(in the rows, 128 means zero)
A state moves one step at a time under one of 8 hidden systems, and each row is a state written as 18 numbers. Each run below is a few steps of one system.
path 1, vepib (11 x 18):
[[ 93 144  96 104 100 123  52 177 135 101 134 116 115 126 156 152 111  99]
 [127 139  78 142  98 163 151 150 158  79 106 121 102 109 108 143  73  86]
 [161 157 132 155 171 180 181 118 152 129 106 151 123 119 136  84  97  88]
 [133  96 160 155 150 168 135  69 128 182 141 113 128 141 146  88 162  97]
 [119 118 142  94 120 114 133 111  78 167 211  89 119 134 128 128 162 127]
 [103 155 110 101  72  74 139 103 112 112 182 155 147 152 119 144 115 162]
 [149 156 130 158  91 117 133 160 123 120 108 203 156 144 124 187 115 150]
 [149 125 104 155 153 149  55 144 123 150  79 184 122  91 135 143 116 122]
 [147  54  85 110 144 162 112 137 145 140 107 113  94  75  91 114 127 117]
 [138  91 135  74 158 115 180 145 170 125 150 111 111 122 124  65 107 141]
 [108  95 183 137 120  96 161 123 154 128 132 113 137 201 170  99 109 136]]
path 2, molom:
[[120 114 127 183  98 181 180 139 164 158 127  79  97  95 130 131 113 130]
 [159 126 161 110 186 120 154 113 112 188 156  97 109 112  85 110 110 153]
 [136 100 183 155 120  93 113 102 136 131 101 131 151 138  73 180 141 163]
 [131 138 139 105 135  73 119 178  57  94 139 119 134 134 143 161 170 151]
 [ 93 130  58 141 112 105 102  87 100  70  85 127 125 110 137 115 133 143]
 [121 119 112 141 128 153 206 142 132  82 110  98 118 149 171  82 138 107]
 [135 148 142 115 197 151 114  75 148 127 110 109 123 143 110  79 100  77]
 [122 113 180 124 111 145 113 151 185 132 124  97 136 185 105 169 110  93]
 [113 150 133  67 128  83  79 147 108 157 186 130 128 160 130 139  97 140]
 [ 94 136 109 164  47 105 122  90 134 124 147 172 143 136 146 148 108 152]
 [143 173 119 143 114 140 194 137  83 118 184 154 119  94 161 116 138 103]]
path 3, vepib:
[[120 174 136 121 181 113 144  55  99 110 119  80 131 131  91 104 137 131]
 [122 147 175 123 124 115 150  83 132 100 130 114 173 132  96 142 206 141]
 [100 183 169 130 117 105  92 144 135 123 147 128 156  89 155 147 184 158]
 [ 87 158 105 162  82 127  92 134 148 132 112 100 121  78 123 169 123 173]
 [143 180 110 141 155 144 144 149 149 137  90 107 114  84  75 154  85 167]
 [140 136 158 139 184 135 123  80 181 139  74 122 139 113  79 104 110 147]
 [136  95 214 131 171 112 119 119 145 137 128  79 125 107 102 127 166 126]
 [ 88 129 170 122 137  60 112 111 115  96 160  74 113  97 142 110 141 150]
 [ 99 148 134 162  94  79 169 130 109  74 109  89 131 126 127 156 134 176]
 [128 205 122 159 160 121 131 142 106 107  62 129 151 131 138 146 142 170]
 [119 145 110 142 153 168  77 109 146 129  56 102 150 116 104 145 178 138]]
path 4, nis:
[[124 133 147 140  75 124 112 149 128 114 165 110 115 114  82 207 108  98]
 [128 148 101 173 121 114 117 102  99 111 145 165  94  51 135 121  79 113]
 [108  83  88 161 104 164 110  73 108 158 125  95 112  97 124 122 172 129]
 [132 150 109  96 181 140 150  97  76 154 160  97 116 147 149  72 139 113]
 [126 119 141 101 130 101 129  75 127 155 121 147 173 210 109 124 145 167]
 [139 137 162 110 152  98  96 161  93 106 124 111 128 195 114 175 100  92]
 [131 100 105 122 116  91  75 141 154 108 103 190 122 119 122 134  62 136]
 [114  63 114 135 101 138 116 153 149 117 130  68  79  87 103 146 107 111]
 [137 103 116 146 135 128 198 111 132 127 153 134  92  89 151  63  91 126]
 [132  74 145 148  88 151 181  97 121 147 146 123 145 161 140 122 190 124]
 [138 164 138  94 135 117 144 143  76 101 177 153 144 171 168 119 153  83]]
path 5, Bek:
[[125 148  72 176 111 187 138  96 120 153 102 127 121  70 123 130 154 141]
 [151  57 117 148  85 121 127 138 155 117  96 176 133 103  87 167 129 151]
 [126  85 166 105 168 119  49 109 159 137  91 119 144 146 100 131 149 122]
 [112 126 187 116 138  91 113 198 120 124 144  81 122 159 168 147 137 132]
 [120 169 120 134 175 115 144 129 107 153 138 102  96 140 166  81  58 134]
 [125 150  96 186  98 177 181 113 102 117 132  95  98 110 133 139 114  88]
 [148  82  83 121  99 118 147  89 130  75 125 179 121 111  84 123 102 103]
 [101 113 129  95 113 135  69  87 154  90 122 126 163 131 111 129 196 101]
 [108 142 159  94 109  78 110 175 153 111 140 161 161 151 173 128 147 167]
 [122 208 137 138 169 153 111 133 142 185 112 134 142 149 167 107 105 150]
 [161 162 123 165 113 171 185 178 115 158 132 126 111 124 110 177  97 120]]
path 6, Ros:
[[137 153 207 138 153 121 123 132 132 155 172  83 111  98  92 157 115 107]
 [104 172 177 196 107 100 136 120 107 142 139  94 120 127 138 170 105 151]
 [131 157 106 186 119 113 146 126  68 120  76 136 137 146 134 171 134 173]
 [135 112  65 144 131 153 111  80  94 130  67 137 143 135  99 138 170 146]
 [124  89  99  83 158 158 100 112 143 123  93  70 128 132  83 118 174 123]
 [101 105 172  94 159 103  83 112 178  99 118  69 126 142 106 110 118 108]
 [103 137 169 150 136 100 134 130 151  85 119  97 114 176 156 113  66  92]
 [144 162 115 148 139 101 161 112  78  84 126 162 120 166 143 121  69  92]
 [143 156  75 125 111 149 183  78  82 106 157 152 131 126 105 120 133  98]
 [140 153 116  89 120 151 160 119 126  96 158 115 143  79  80 141 193 113]
 [106 161 165 135 118 144  99 134 183  99 130 103 138  58 111 148 168 116]]
path 7, Moz:
[[ 83 141 167 138 162  75  85 111 108  98 120  76 119 137 174 102 130 132]
 [130 134 124 143 190 102  74 139  76 116  83  85  98 109 118 143 110 131]
 [167 140 112  92 178 139 116 151 115 116  98 110 122  97  52 161 135 129]
 [149 100 131  67 122 141 137 141 178  85 125 130 148 131  58 146 150 104]
 [112  80 149 113 106 148 142 107 179  79 142 105 127 148 131 102 139  59]
 [110  99 123 182 130 139 143  63 131 101 106 107 105 136 149  84  99  82]
 [144 149 113 207 142 141 167  89  84 110  76 135 117 113 123 134 112 126]
 [159 198 123 154 129 138 168 145 127  98 101 183 150  98 106 158 121 136]
 [115 181 136 123  77 138 118 159 181  98 152 165 150  89 128 162 131 116]
 [ 75 154 162 136  88 129 104 113 186 135 179  91 125  93 145 123 128 124]
 [ 87 135 180 166 131  89 104  80 126 152 139  67 116 135 126 132 107 154]]
path 8, Moz:
[[130 155 101 119 104 148 112 162 100  95  96 123 154 169 108 198 168 115]
 [122 173 135  76 164 162 106 129 188 115 129 140 154 113 142  81 155 100]
 [ 95  55 132 152  93 111  68 102 163 106  99 122 124  99 131 130 148 133]
 [144 109 189 168 174 130 174 132 117 139 134  79  96  89 136 104 135 119]
 [155 118 122 141 134  89 141 121 117 112 108 157 112 147  77 153  40 135]
 [149 167 108 122 105 181 153 148  94 122 158 122 129 139 103 179 150  70]
 [105 175 101  84 116 133 129  69 181 108 142 159 162 134 117  83 124 128]
 [ 81 106 141 171  80 118 108 109 126  94 110 104 143 131 171 140 191 130]
 [125 163 173 159 193 107 134 136 132 127 110 112 109  95 174  79 103 137]
 [139 117 113 160 122 103  82 152 105 129  93 139 104 102  90 192  82 146]
 [160 170 146  92 149 166 156 155 132 153 166 105 128  99  76 156 150 112]]
path 9, gof:
[[106  59 163 162  96 101  95 111 130 170 144  94 109 123 120 156 126 156]
 [112 136 155  89 170  73 129 157 123 131 126  91 130 178 154 100 112 176]
 [113 148  99 193 119 121 159 126 122 141 108 126  94 108 161 108  56 159]
 [148 127 110 122 146 169 159 215 109 116 115  87  99 124 145 142 133  99]
 [129 132 104 100 105 123 164 122 133 107 194 129 103  50 102 112 117 117]
 [117  75 163 129  90 154 171 128 194 111 131 102 142 139 132 116 175 115]
 [103 189 141  96 140 125 114 102 163 113 152 160 161 135 177  73 142 113]
 [117 130  90 166  79 186 104 111 151 173 115 164 136 163 152 145 113 107]
 [169 157 105  65 149 141 125 165 105 140 130 175 158 170  99 157 143 126]
 [158 102 132 165 102 104 142  92 108 130 127 198 138  88  88 158 130 155]
 [142  75 181 131 159 102  97 150 103 114  98 127 144 139 149 138 197 127]]
path 10, molom, 11 rows:
[[127  73 150 153  85  85 149 135 168 128 118 158 134  99 114 143 124 196]
 [137 133 165 139 164  91 131 136  70 126 148 143 130  87 174 108 182 146]
 [120 109  93 177 122 157  94  88  96 107  76 106 119  96 112 151 171 110]
 [145  88  90  86 145 150 183 173 111 112 111  77 112 154 116 118 152 129]
 [133 112 125  96 178 107 111  81 160 120  78 149 150 166 105  79 108 148]
 [127 119 187 150 124 124 116 166 148 108 102 145 152 193 176 145 139  97]
 [118 146  96 104 141 124  47 140  86 130 153 131 105 137 154 133  96  76]
 [104  81  80 134  47 145 143 120 164 123 150 138 112 138 131 130  92 114]
 [146 138 145  94 136 130 180 112 133 155 201 165 133 120 149  73 131 117]
 [138 158 160 160 119 167 101  77 164 146 122 169 161  99  94 152 158 102]
 [146 157 126 102 120 163 133 211 122 152 146 108 128 109 112 182 164 135]]
path 11, Kon:
[[120 140 156 144 114  92  60 168 111 157 155 151 115  99 147 172 101 138]
 [116  89 107 126 124  95 126 160  72 145 166  82  75  90 147 128 115 153]
 [126  63 130 137 140  99 178 120  97  95 100  66 107 160 116 117 132 142]
 [139 103 132 125 150 131 103 111 113  78  66 126 151 194 105 150 151  90]
 [123 155  76  74 122 141  59 110 116 122 126 164 160 159 111 143 151 111]
 [113 149  68  58 101 143 141 155 167 143 157 138 140 121 132 104 134 168]
 [119 134 124 131 119 133 184 156 208 106 108 128 120 117 145  87  75 149]
 [136 127 144 194 116 150 126 121 168 109 100 147 105 105 119 143  63  79]
 [149 125 128 148 131 159 106  92  94 147 174 141 100  78 101 143 118  60]
 [139 127 158 101 129 126 176  93  98 152 205 109 131 122 111 114 170 118]
 [126 167 197 129 139 109 183 147 128 109 137 112 160 171 155 128 169 141]]
path 12, Kon, 11 rows:
[[140 177 115 163 124 135 109  64 127 110 113 190 141 109  94 143  91 100]
 [148 131 123 111 108 162 128 136 134 153 180 155 130  50 105 145 179 116]
 [109 146 187 109 149  93 160 108 157 127 179 100 128  98 143  76 135 147]
 [113 147 197 184 108 125 145 159 150 132 115  85 131 155 139 175 122 133]
 [143 167 130 157 185 122  82 146  57 138 106 115 104 117 138 152 105 109]
 [143 103  94 116 121  97 131 103  64 159 142 128 122 120  74 160 138 183]
 [149  67 143  76 156 100 147 171 133  94 112 125 141 128 125 108 184 150]
 [ 87 120 144 115 112  78  80 111 165  72 100 128 151 177 142 126 110 130]
 [105 136  70 120  96 173  72 174 134 128 113 102 114 135 141 164 122  97]
 [126 141  55  92 156 146 146 102 121 145 134 106  99 118 106  81  79 132]
 [165  91 132 124 107 155 207 125 178 128 118 150 138 149  75 132 114 130]]
path 13, Ros, 11 rows:
[[141 134 112 129 110 123 112 171  92 167 173 120  94  76 102 180  98 141]
 [118 101 134 169  98  93 147 109 128 156 135 129 117  70 114 137 128 206]
 [147  89 161 174 145 136 159 150 124 149  75 125 141 124 147 133 184 172]
 [132 112 137 144 172 148  54 115  97 175  93 129 137 151 156 126 170 116]
 [ 90 124  90  91 135 131  83 125 115 170 133  69 118 184 148 113 121 145]
 [110  99 124  71 116  63 121 124 145 100 129 131 147 191 114 121 109 167]
 [129  63 130 135  85 120 150 126 155  72 116 162 137 175 146 120 121  86]
 [152  94 108 115 142 134 126 156  88  84 147 149  95 106 155 108 121  51]
 [114 152 110 106 135 121 139  95 118 124 194 130 106  69 154  67 123 111]
 [126 186 156 102 125 127 195 151 162 122 165 133 155 110 148 103 156 158]
 [141 185 164 143 110 152 114 151 163 133 129 196 172 124 141 162 151 117]]
path 14, Bek (11 x 18):
[[155  97 117 148 143 124 138 144 164 111  56 159 130  81  90 135 116 173]
 [136  95 159 139 165 144  55 152 147 126  83 107 118  88 112 153 153 105]
 [110  98 158 118 130  77  77 184 128 128 145  94  93 119 140 151  87 135]
 [ 87 156 143 155 148 108 112  98 129 137 127  58  97 144 145 106  67 125]
 [118 150 129 189 107 120 177 122 100  69 115 106 106 141 143 141  89  93]
 [135 137  66 119 133 128 116  90 102  61 104 161 122 131 111 115 100  77]
 [ 96 144  82  89  81 146  96 132 152  68 127 123 149 123 120 146 169 103]
 [104 161 132  90 109 102 113 142 205 100 124 167 165 121 136 110 119 165]
 [125 212 175 155 146 157 102 136 172 153 112 149 158 114 144 140 135 127]
 [165 176 146 140 132 126 130 176 110 159 143 163 123 116 101 187  80 133]
 [145 157 115 107 160 136 121 100 108 158 134  86 113 117  42 159  99 138]]
path 15, gof, 11 rows:
[[126 161 170 129 143 127 137 136  95 123 181  98 123  66 145 127 189 111]
 [ 74 109 144 133  58 119 106 115 152 141 182  85 124 124 148 143 147 135]
 [ 94 146 115  78 108 111 129 157 179 120 121 118 155 191 154 113 116 168]
 [134 163  83 155 120 144 147 141 163 126  84 191 134 119 151 110  72 152]
 [180 111 114 134 150 180 130 190 122 133 103 170 116 103 131 144 136  81]
 [161  92 137  93 133 124 128 111 104 143 195 162 116  75  94 123 148  97]
 [121  67 180 133 109 114 152  80 136 152 152 115 147 158 126 116 181 141]
 [ 95 180 154 133 145  97 119 102 111 140 131 126 160 172 190  97 153 163]
 [101 163  80 176  94 146  97 144 104 164 104 127 121 145 169 159 104 151]
 [152 135  81  85 129 130 126 211 106 131 117 129 120 124  99 175 118 157]
 [155  85 133 128 121  98 162 144 150 107 128 156 115  51  84 130 114 163]]
path 16, nis (11 x 18):
[[126 155  94 186 114 152 109  96  93 178 133 134  97 105 118 155  72 122]
 [151 102  78 136 142 152 112  95  67 191 135 130 104 102  96 136 135 139]
 [142  98 124  91 178  93 121  89  64 155 152 108 118 125 105 102 155 152]
 [118  94 161 117 165  63 110  94  92 123 112 109 136 184 139 105 136 158]
 [121  87 134 119 145  98 100 157 121 110  88 118 126 212 162 125  99 119]
 [136  78  96  88 111 121 122 186 169 105 109 146 117 164 127 128  77 120]
 [136  78 124 107  89 120 175 162 175  87 148 121 103 104  91 135  90 116]
 [134  96 153 168  92 124 195 113 144  82 157 141 109  83 132 113 117  94]
 [119 109 134 169  84 159 150  99 119 114 161 151 131 114 178 111 176  75]
 [100 169  97 103  93 158 121 105 110 130 183 137 146 144 171 111 170  93]
 [ 98 204  93  98  98 131 119  79 120 125 157 121 157 167 106 141 130 133]]

Which system made each of these runs?
path 17 (2 x 18):
[[153 105 111 107 109 147  94 145  93 128 168 133 105 117  89 180 121  62]
 [124  92  84  62  82 114 134 133 165 110 164 152 135 104  89 126 134 151]]
 -> molom
path 18 (2 x 18):
[[146  99 114 107 117  89 131 177  85  65 109 139 129 172 114 173 119 114]
 [126  88  98 108 115  99 106 135 148  41 102 160 121  99 116 119 109 102]]
 -> nis
path 19:
[[119  80 114 119 129  87  68 122  91 129 110 109 121  98  89 161 157 172]
 [117 111 121 126 190  89 117 128  95  97 100  75  90 107 147  83 106 135]]
 -> nis
path 20:
[[146 116 156 137 102 121 131 111 127 156 154 120 124 120  45 195 107 132]
 [137 115 171 107 168  71 129  84 103 112 126  96 136 140  65 139 138 151]]
 -> Bek
path 21 (2 x 18):
[[136  82 156 131 165  82 120 109 141 108 125 112  98  59  92 103 103 143]
 [122 121 191 181 155 133 182 105 145 135 118  90 118 133 162  86 126 122]]
 -> Ros
path 22 (2 x 18):
[[145 172  83  79 187 145 125 151 105 135  96 120 141 116 121 111 167 163]
 [134 125 100 128 120 157 153 193 149 146 117 109 112  55 131 133 153 174]]
 -> Bek
path 23, 2 rows:
[[ 93 124 120 109 118 144 135 160 188 152 111 102 141 155 183  90 147 172]
 [101 146 136 123 120 149 114 167 146 159 125  58 117 195 134 159  95 123]]
 -> vepib
path 24:
[[161 118 109  75 122 117 177 157 162 116 137 174 144 100  81 125 131 169]
 [131 141 161 121 168 155  96 104 159 161 124 118 144  67 109 111 189 138]]
 -> Bek
path 25, 2 rows:
[[120 136 103 122 154 165 133  94 122 167 129  73 105 183 119 105  80  96]
 [145 197 119 130 139 147 198 110 106 125 134 101 130 160  83 147  99 120]]
 -> gof
path 26, 2 rows:
[[117 101 100 142  86  98  63 113 112  89 108 183 139 123 124 166 128 122]
 [101  95  69  84 109 148  87 135 126 118 153 103 109  79 144 104 172 113]]
 -> Kon
path 27, 2 rows:
[[149  97 108 115 168 139 153 144 106  94  82  77 114  95  86 129 171 136]
 [158 103 129 100 148 130 169 157 181  71  78 134 134 139  85 120 107 119]]
 -> Moz
path 28 (2 x 18):
[[102 108 142 114  85 131  54  97 152 129 162 134 136 152 114 158 125  75]
 [113 136 100  78  65 135 137 150 122 144 206 137 138 155 144 142 146 123]]
 -> molom
path 29:
[[146 189 130 108 160 125 165 165 140  99  78 138 164 148 112 140 148 171]
 [118 182 124 152 171 113  98 161 140  99  57 128 128 122 151 128  94 150]]
 -> molom
path 30 (2 x 18):
[[168 151 127 115 153 176 137 168 107 100 129 156 133 136 136 139 151  48]
 [136 106 105 114  88 132 120  70 102 119 186 162 127  96  90 137 147  88]]
 -> gof
path 31, 2 rows:
[[145 162 153  83 167  64 146 146  90  85 159 131 128  97 106 126 130 148]
 [ 99 112 135 166  91  94 126  93 158  78  80 160 160 129 146 120 149 165]]
 -> vepib
path 32 (2 x 18):
[[106 162 119 108 144 120  87 195 136 132 128 132 126 103 201 105 139 148]
 [125  98  79 127  94 155 117 162 156 188 147 144  95  94 137 128  81 149]]
 -> gof
path 33, 2 rows:
[[151 101 110  90 125 155 173 154 166 133  94 114 143 194  81 142 119 144]
 [156 184 149 142 161 108 170 103 131  90 117 187 146  87 116 105 115 131]]
 -> gof
path 34 (2 x 18):
[[126 154 151 137 109 133 123  83 151 133 161 175 155  56 123 118 176 135]
 [101 147 190 140 125 130 124 134 172 154 164  99 133  76 158 112 170 147]]
 -> Kon
path 35, 2 rows:
[[119 145 144 131 132 114 103  42 127  96 149 153 136 147 110 108  97  68]
 [159 109 169 163 102 135 167 123  95 107 162 157 132  92 120 159 175  87]]
 -> vepib
path 36:
[[108 115  70 104 120 143  66 167 132 124 103  97 113  80 116 153 154 148]
 [130 108 152  94 159 145 147 149 186 149 113  70 129 105  95 109 159 164]]
 -> Moz
path 37 (2 x 18):
[[142 126 161 107 159  74 123  63  79 108 149 141 146 120  89 121 162 135]
 [115 138 133 135  98 125 127 125 119  56  99 117 161 142 111 174 196 115]]
 -> molom
path 38 (2 x 18):
[[139 182 161 151 115 117  94  99 115 107 131 175 159 128  93 187 131 102]
 [143 136 129 161 123 136  85 118 120 116 124 177 128  37 111 155 152 112]]
 -> vepib
